Each path below is one point turned by a fixed rotation once a step. After each direction that follows a path, write how fast that rotation turns it, in degrees a step (0 if it stays still).
Each turn is a multiple of 5 degrees from 10 to 175, or 0.
Each row of a path follows its step; steps can be skipped.
Path 1:
step 1: 12, -33, 1, -3, -16, -31, -17, 2, -15, 28, -20, 25, -9, -28, 6, 2, 25, -15, 27, -3, -20, -49, -3, -4, -37, 26, -13, -2, -12, 22, 7, -12, -25, -4, 22, 33, -28, 28, 23, -5, -22, -19, -22, -24, -17, 11, 9, 2, -5, -16, 33, -12, 8, -26, 1, 20, -7, 8, 9, 3, 9, 3, 14, 24, 22, -24, -4, -11
step 2: 16, -18, 9, -8, -4, -18, -18, 3, -21, 25, 29, 23, 46, -17, -23, -8, -12, -4, 30, -20, 1, -24, -36, -6, -13, -4, -34, 1, 10, 12, 21, -27, -12, 25, -20, -20, 30, 32, 0, 20, -9, -8, -15, -19, 5, -1, -7, 6, 7, 6, -13, -16, -26, -3, -24, 17, 2, -14, 6, -3, -36, -2, -29, -10, 24, -18, 37, -9
step 4: 23, -7, 8, -8, 1, 9, -15, 5, -17, 30, 11, 17, 17, 52, -12, -22, 6, 17, 10, -11, -18, -37, 23, -3, -8, -11, -5, 17, -22, -6, 17, 23, -13, -32, -19, -7, 4, -10, -19, -41, -1, 16, -22, -26, -5, -43, -20, 6, 17, 7, 13, -14, 7, 11, 4, -11, 20, -8, -13, 22, 8, 22, -18, -29, 12, -26, -13, 30
step 7: -14, -16, -8, 0, 2, -33, -30, -10, 37, 1, 1, 15, -13, 20, -35, -34, 7, 18, 16, -21, 4, -4, 9, -5, -21, 7, -8, 14, 26, 2, 2, 23, -10, 24, -50, -1, 19, -2, 11, 10, -10, 18, -4, -26, 10, 11, -15, 23, 18, -3, 5, -8, -5, 17, 25, 32, 22, 3, 48, -12, -18, -27, 23, -3, -35, -1, 16, 0
step 8: -4, -37, -2, -7, 5, 7, -5, 4, 11, -2, 29, 5, 1, 11, -15, 4, -4, 28, 7, -23, -24, 37, 13, -24, -29, -33, 7, 34, 31, 8, 30, -7, 33, 12, 2, 35, -20, 13, 8, 17, -10, 33, 7, 2, -20, -9, -3, -1, -8, 8, 10, -10, 0, -12, -15, 11, -4, -24, -3, -37, -22, -29, 8, 4, -8, 33, -13, 38
step 9: -18, 2, 18, -3, -15, -22, -15, 15, -9, 1, 35, 17, 14, 18, -1, 21, -24, 31, 17, 0, -21, 14, -10, 38, 5, -11, 2, 19, -12, 9, -1, 48, -7, -31, 10, 5, -13, -21, -31, -1, 1, 25, 15, -9, 17, 9, -11, 17, -31, 22, 21, -18, 15, -7, 38, -21, 3, -30, 25, -25, -29, -4, -14, -6, -27, 2, -4, 15
step 13: -10, -40, -29, -19, 2, 10, 6, -16, 28, 16, -7, 9, 4, -42, -4, -13, 14, -11, 48, 10, 5, 17, -9, -2, -5, -32, -8, 48, -27, 14, 39, -4, -9, 1, -21, 1, -5, 0, 3, -14, 2, 16, -3, 5, -14, 12, 13, 0, -33, 7, 18, -1, 49, 5, -5, 13, 21, 4, -28, -5, 24, -14, -15, 11, 14, 11, 29, -14
step 15: -14, 15, 6, 8, 16, 5, 13, -5, -8, -10, -39, 39, 11, -11, -4, 23, 2, 7, 3, -8, 14, 14, -12, 11, 6, 4, -23, 19, -20, 12, 2, -11, 15, 11, -19, -22, 14, 1, -7, 16, -27, -7, 15, 28, -9, -37, -35, -24, -14, -7, 17, -17, 14, -11, 27, 19, 10, -38, -18, 41, -16, 0, -39, -29, 36, 15, 10, 6
step 16: 1, -31, -25, 20, -24, -21, 1, -16, -7, -2, -15, 23, 1, -22, 9, -34, 35, 4, -11, 20, -7, 11, 15, 35, 8, 12, 11, -19, -34, -2, 4, 4, -9, 1, -5, 41, -5, -31, 0, -3, -13, -18, 0, -38, -14, -19, -39, -40, 9, -2, 9, -12, 16, -1, 9, -3, 0, -5, -20, 27, -11, 12, 27, -43, 22, 12, 6, -3
step 18: 19, -16, -37, -25, -29, -9, -17, -5, 32, -9, -6, 30, -9, -9, 14, 16, 3, -6, 2, 15, -5, -4, -24, 0, 20, 0, -36, 9, -15, 16, 55, 34, 10, 23, 1, 13, -19, 27, 16, 11, -20, -10, 30, -24, -36, 7, -4, -20, -12, 13, -41, -4, -23, 9, -3, 17, 0, 8, 12, 4, -17, 4, -15, 19, 4, 15, -3, 16
step 23: 2, 5, -22, -20, 5, 6, -5, -33, 30, 4, -9, 0, 2, 13, -14, 13, 0, 9, 9, 44, 8, -18, 12, -28, -21, -10, 24, 3, 31, 0, 37, 21, 19, 39, 3, 18, -14, -9, -1, 26, -11, -3, 5, 9, -47, 18, 20, 8, 19, -5, 21, -24, 31, 10, 24, 16, -19, 8, -13, -20, -12, 22, 25, 23, 2, -26, 7, -1
5, 3, 2, 5, 6, 4, 0, 2, -5, -4, -10, -3, -2, -4, 0, -1, -9, 8, 8, -1, -3, 5, 7, 10, -4, -1, 10, 4, -2, -1, 8, -1, -4, 0, 7, 4, 1, 1, -4, 7, 10, 1, -4, 6, 2, 9, 2, -1, 1, -1, -1, 1, 6, -4, -3, 7, 4, -2, 3, 5, -2, 5, -2, 5, -5, 2, 4, -5 : 25
0, -2, 7, 0, 2, 2, 2, 6, 6, 11, 7, 0, -4, -2, 2, -6, -1, 9, -1, -4, -11, 9, -8, -9, 0, 8, -2, -4, -5, 3, 5, 2, 7, -6, -6, 1, 0, 0, -5, 0, 2, -6, 3, 9, -1, 2, 1, 1, 4, -3, 5, -2, 2, 3, -1, -6, -1, 2, 1, 6, -4, 1, -7, -2, -2, 5, -2, -6 : 65
-9, -2, -2, 2, 4, 2, -1, 3, -6, 1, -2, 1, 4, 8, 9, 10, 9, -1, -1, -8, -8, -1, 3, 6, -1, 1, 4, -8, -9, -2, -6, 0, 6, -2, 1, -6, -3, -6, 1, 0, 1, 3, -3, 2, 8, -2, 4, -7, 4, 1, 4, -1, -4, 0, 11, 6, -1, 0, -4, 3, 7, 6, -7, -1, 0, 4, -2, 4 : 70
-2, -12, 2, 2, 9, -10, -6, 3, 8, 7, 1, 4, 2, -7, -2, 4, -4, -10, 3, -9, -3, -5, 1, -5, 2, -2, 5, 2, 0, 5, 0, -1, -3, 2, -3, 0, 4, 0, 7, -1, -5, 0, 1, 5, 3, 1, 0, -2, -8, -7, -6, 6, 0, -8, -2, 4, 1, 0, 3, -3, 5, -2, 0, 7, -9, 6, 0, -1 : 60
4, 0, 2, 5, -1, 8, 3, 4, -3, -5, -4, 7, -4, 5, -7, 4, 7, 1, 5, -4, 4, 1, -1, -8, 2, 1, 5, 11, 1, 5, -3, -15, 5, -3, 1, 2, -10, 0, 5, -3, 1, -2, 1, 2, 5, -6, 4, 6, -5, -5, 4, -7, -1, -1, -9, 3, -2, -2, 1, 3, 4, 2, -1, 0, 2, -1, -9, -2 : 160
3, 10, 2, 0, 4, -14, -5, -1, 0, 1, -3, -3, -1, -3, -4, 0, 0, 3, 4, 6, -2, 2, -3, -4, -4, -4, -2, -8, 2, -1, -10, -8, 3, 3, -1, -4, -1, 5, 1, -3, 7, -10, 0, 2, -4, 4, -7, -4, -8, 1, 3, -9, -5, -4, 11, 6, -6, -3, -2, 6, -1, 2, 0, 4, 1, -4, -1, -3 : 80
1, 5, -3, 8, -1, 5, -1, 2, 1, 5, 0, -5, 3, -8, 5, 2, -3, -1, 3, 3, 5, -8, 6, 3, -3, 0, -8, -4, -4, 4, 3, -4, 8, -2, -2, 1, -1, -3, -2, 8, -4, 3, -1, -1, 5, -4, 2, -3, -11, -4, 9, -8, -1, 0, -2, -8, 2, 6, -3, 8, 1, -10, 5, 2, -7, 1, 8, 1 : 25
-4, -5, -3, 2, -1, -9, 1, -3, 2, 3, -3, -10, -9, 8, -12, 4, -1, 2, 2, 4, -3, 1, -1, -1, -2, -4, 7, -3, 4, -1, -4, 0, 2, -1, 5, -2, -4, -8, -2, 2, -2, 10, 7, 6, 1, 3, 4, 6, 5, -4, -5, -7, -1, 7, -1, -8, 3, -2, 2, 2, -4, -4, -3, 6, -2, 0, 4, 10 : 25
Path 2:
step 4: 1, -43, -35, -13, -21, -4, 17, -29, -9, -3, -11, 29, -19, -11, -14, -12, 21, -9, 6, 28, 2, -37, 6, -7, 8, 8, -29, -22, -31, -11, 1, 29, -12, 22, 21, 11, 5, 11, -12, -25, -9, -8, 12, -2, -7, 13, -31, 21, -38, 1, -6, -18, -17, -23, 24, -21, 21, -24, 25, 15, -23, -10, -20, 14, -12, 4, 4, -5
step 5: 3, -15, -11, 11, 2, -51, -36, -29, -21, -28, -18, -6, -26, 24, 17, -18, 20, -10, -3, 17, 6, -44, 1, 42, -8, -10, 27, -21, -25, 5, 2, 12, -6, 23, 16, 10, -10, 13, -12, -25, -19, -12, -14, -40, 10, -17, 28, -1, -13, -29, 19, 22, -11, -2, -12, -28, 4, -17, 10, 1, -12, 1, -7, -3, -4, -2, 6, 7
step 6: 8, -15, 14, 5, 3, -8, 9, -3, -21, -8, 3, -7, 19, 58, -13, -35, 47, -1, 1, 5, -18, -6, 22, 41, 7, -26, -20, -9, 11, 5, -9, 14, -20, -11, 6, 34, 13, 33, -11, -6, -14, -1, -4, -9, 8, -9, 26, 22, 16, -13, -22, 15, 27, -17, 4, -10, -9, 27, -3, 21, -31, 18, 8, -23, -9, 1, -29, 14
step 8: 26, -9, -13, 12, -12, -36, -34, -12, -7, -15, -3, 19, -35, 4, 7, -11, -12, 15, 4, 26, -8, -3, -2, 32, -18, 9, -3, 14, 10, 4, 18, -7, 45, -19, 9, 1, -1, -5, -23, -21, 2, -7, -14, -21, 8, -28, 1, -8, -12, -14, -31, 6, -23, 2, -7, -43, 8, -23, -2, 31, -16, -9, -38, -26, -34, 17, 22, -25
step 10: -23, -33, 19, -16, -9, -23, 7, 5, -18, -13, 5, 14, -20, 6, -34, 0, 45, -18, -15, 41, 40, -35, 3, 35, -12, 5, -6, -10, -1, 6, -2, -22, -21, 14, -1, 22, -21, -6, 17, -26, 6, -11, -22, -8, -25, 6, -16, 15, -20, 3, -6, -8, -24, -38, 1, -15, -14, 21, 29, -5, 4, 3, 5, -14, 17, 1, 1, 29
step 14: 24, -17, -4, -27, -17, -32, -16, -15, -29, -7, -10, 7, -15, 30, -31, -9, 24, 5, -3, -3, 7, -31, 5, 24, -22, -13, -27, 9, 16, 20, -9, -3, 5, -17, 18, 25, 4, 26, -13, -9, -6, 11, 12, -4, 15, -34, 51, 15, 24, 16, -7, 3, 5, -4, 31, -3, -8, -5, -6, 19, -22, -10, -25, -45, -12, 17, 4, 25
step 15: 2, -27, -17, -22, 28, -30, 34, -24, -3, -16, -4, 10, -5, 5, -6, -39, 12, 13, 3, 52, 3, -22, 21, 31, 10, -22, -29, 31, 22, 10, 10, -1, -23, -27, 25, -2, 6, 18, -6, 4, -20, -16, -12, 8, -4, 14, -23, 24, -17, 11, -19, -19, -3, -9, 11, -13, -23, 5, 10, 17, -22, -24, 0, 4, -41, -2, 10, -6
step 16: 2, -16, 2, 51, -11, -31, -4, 7, -12, 7, -9, 4, -36, 12, 4, -16, 21, -5, -6, 32, 15, -10, -15, 23, -23, 5, -10, 3, -16, 2, 25, 21, 21, -10, -7, 14, -7, 13, -5, -22, -8, -19, -17, -20, 3, 15, -48, 15, -20, -16, -23, 19, -11, -34, -40, -25, 4, -28, 22, 19, 4, 4, -8, -12, -28, 6, 3, -5
step 17: -20, -20, 27, 8, 2, -41, -25, -1, -21, 19, -6, 12, -1, 24, 0, -4, 37, -15, -6, -2, 11, -1, 4, 4, -21, -9, 1, 17, 5, -7, -7, 42, 18, -17, 21, 40, 9, -5, 22, -35, 17, 14, -11, -27, 9, -43, 17, 1, 2, -18, -13, 6, -6, -14, 23, -37, 7, 6, -2, 4, -39, 28, 6, -24, -5, 23, -5, 1
step 19: 37, -15, -9, 6, -37, -20, -10, -3, -17, -8, -2, 43, -51, 21, -26, -27, -6, 25, 2, 25, -8, -21, 5, 16, -8, 8, -16, -50, -4, 1, 12, 4, -3, 10, -17, 1, -1, 6, -4, -18, 10, 14, 12, -5, -20, -5, -21, 12, -19, 26, -7, 12, -34, -11, -21, 3, 4, -1, 5, 28, -17, 2, -30, -11, -21, -9, 9, 28
step 25: -24, -19, 8, -8, -7, -37, -31, 3, -27, -12, 4, 12, -50, 17, -37, 18, 24, -26, 23, -5, 1, -9, -1, 21, -15, -16, -13, 7, 9, -4, 22, 9, -2, -21, -9, 4, 17, -6, 23, -38, 13, 19, -1, -17, 4, -10, -30, 0, -10, 24, -14, -10, -10, -36, 12, -5, 17, 13, -5, 15, -23, 3, -22, -36, 3, 32, -10, 21
4, -7, -2, 0, -6, -3, 1, -3, 0, 2, -8, -4, 5, -7, 1, 2, 2, -4, -3, 8, 4, -2, 4, -8, -4, -2, -5, 8, 2, 8, -2, -6, 6, 7, 6, 5, -1, -4, 3, 3, -4, -1, -9, 6, -4, 0, -8, -2, 1, 3, 1, 2, 3, -1, 5, -2, -5, -12, 2, -3, 9, -7, 1, -6, -6, -1, -1, 0 : 60
2, 0, -5, 4, -2, -1, 2, -1, 1, 4, -1, -6, -3, 5, 2, -6, -7, -8, -6, 5, 2, 12, -3, 13, -11, 4, -1, 9, 4, -8, -3, 0, 2, -3, -5, 5, 7, 4, 3, 0, 1, -1, -1, -4, -2, 1, -4, -5, 6, 3, 0, -10, -4, -1, 2, -1, -3, -3, -4, 2, -2, -5, 2, 4, 9, 3, 0, -1 : 45
1, -2, 0, -2, 6, 9, 0, -6, 2, -2, 13, 0, 3, 2, -9, -1, -3, 2, -5, -3, -1, 2, 2, -3, 0, 1, 0, 1, 3, 2, -2, -3, 3, 7, -14, 6, -6, -6, 2, 3, 6, 10, -2, -4, -1, -4, -3, 0, 0, -6, -2, 9, -7, 0, 0, -8, -10, -2, 6, 1, -3, -5, -2, 3, 2, 0, 6, 1 : 35
3, 0, -4, 6, 0, 4, -8, 2, 8, -1, -4, 2, 0, 6, 2, 4, -1, 1, 0, 0, -6, 4, 10, 6, -1, -2, -2, 2, 1, 3, -2, -6, -6, 8, -4, -7, -2, -6, -4, 2, 2, -3, 7, 0, 3, -6, -6, 2, -1, 9, -8, 2, -4, 8, 4, 2, 4, 3, -6, -8, -4, -2, -2, -9, -5, 8, -6, 6 : 60
-6, 6, -6, 4, -5, 8, -4, -5, 4, -2, 1, 0, -6, 5, 4, 0, 1, -4, 8, 0, 3, -3, 0, 3, -10, 3, -9, -2, -3, 5, 2, 1, -1, -4, 1, 6, -2, -5, 1, 5, 8, 7, -4, 7, -4, 8, -3, 1, -8, 0, -4, 2, 4, -7, 1, 4, 10, 2, 5, -2, 3, 3, -1, 4, 3, -5, 4, 8 : 120
3, 12, -1, -4, -7, -7, -1, 8, -5, 1, 5, -4, -8, 3, 9, 6, -2, -4, 4, 0, -2, 1, -6, 1, 0, -2, 4, 1, -1, 2, 2, 2, 3, 2, -9, 4, 1, -4, -4, -2, -2, 0, -3, -6, 1, -7, 4, -1, -7, 0, 10, 3, -10, -6, 6, 7, -3, -6, 1, -1, 1, -1, -1, -10, -5, 1, 3, 4 : 125
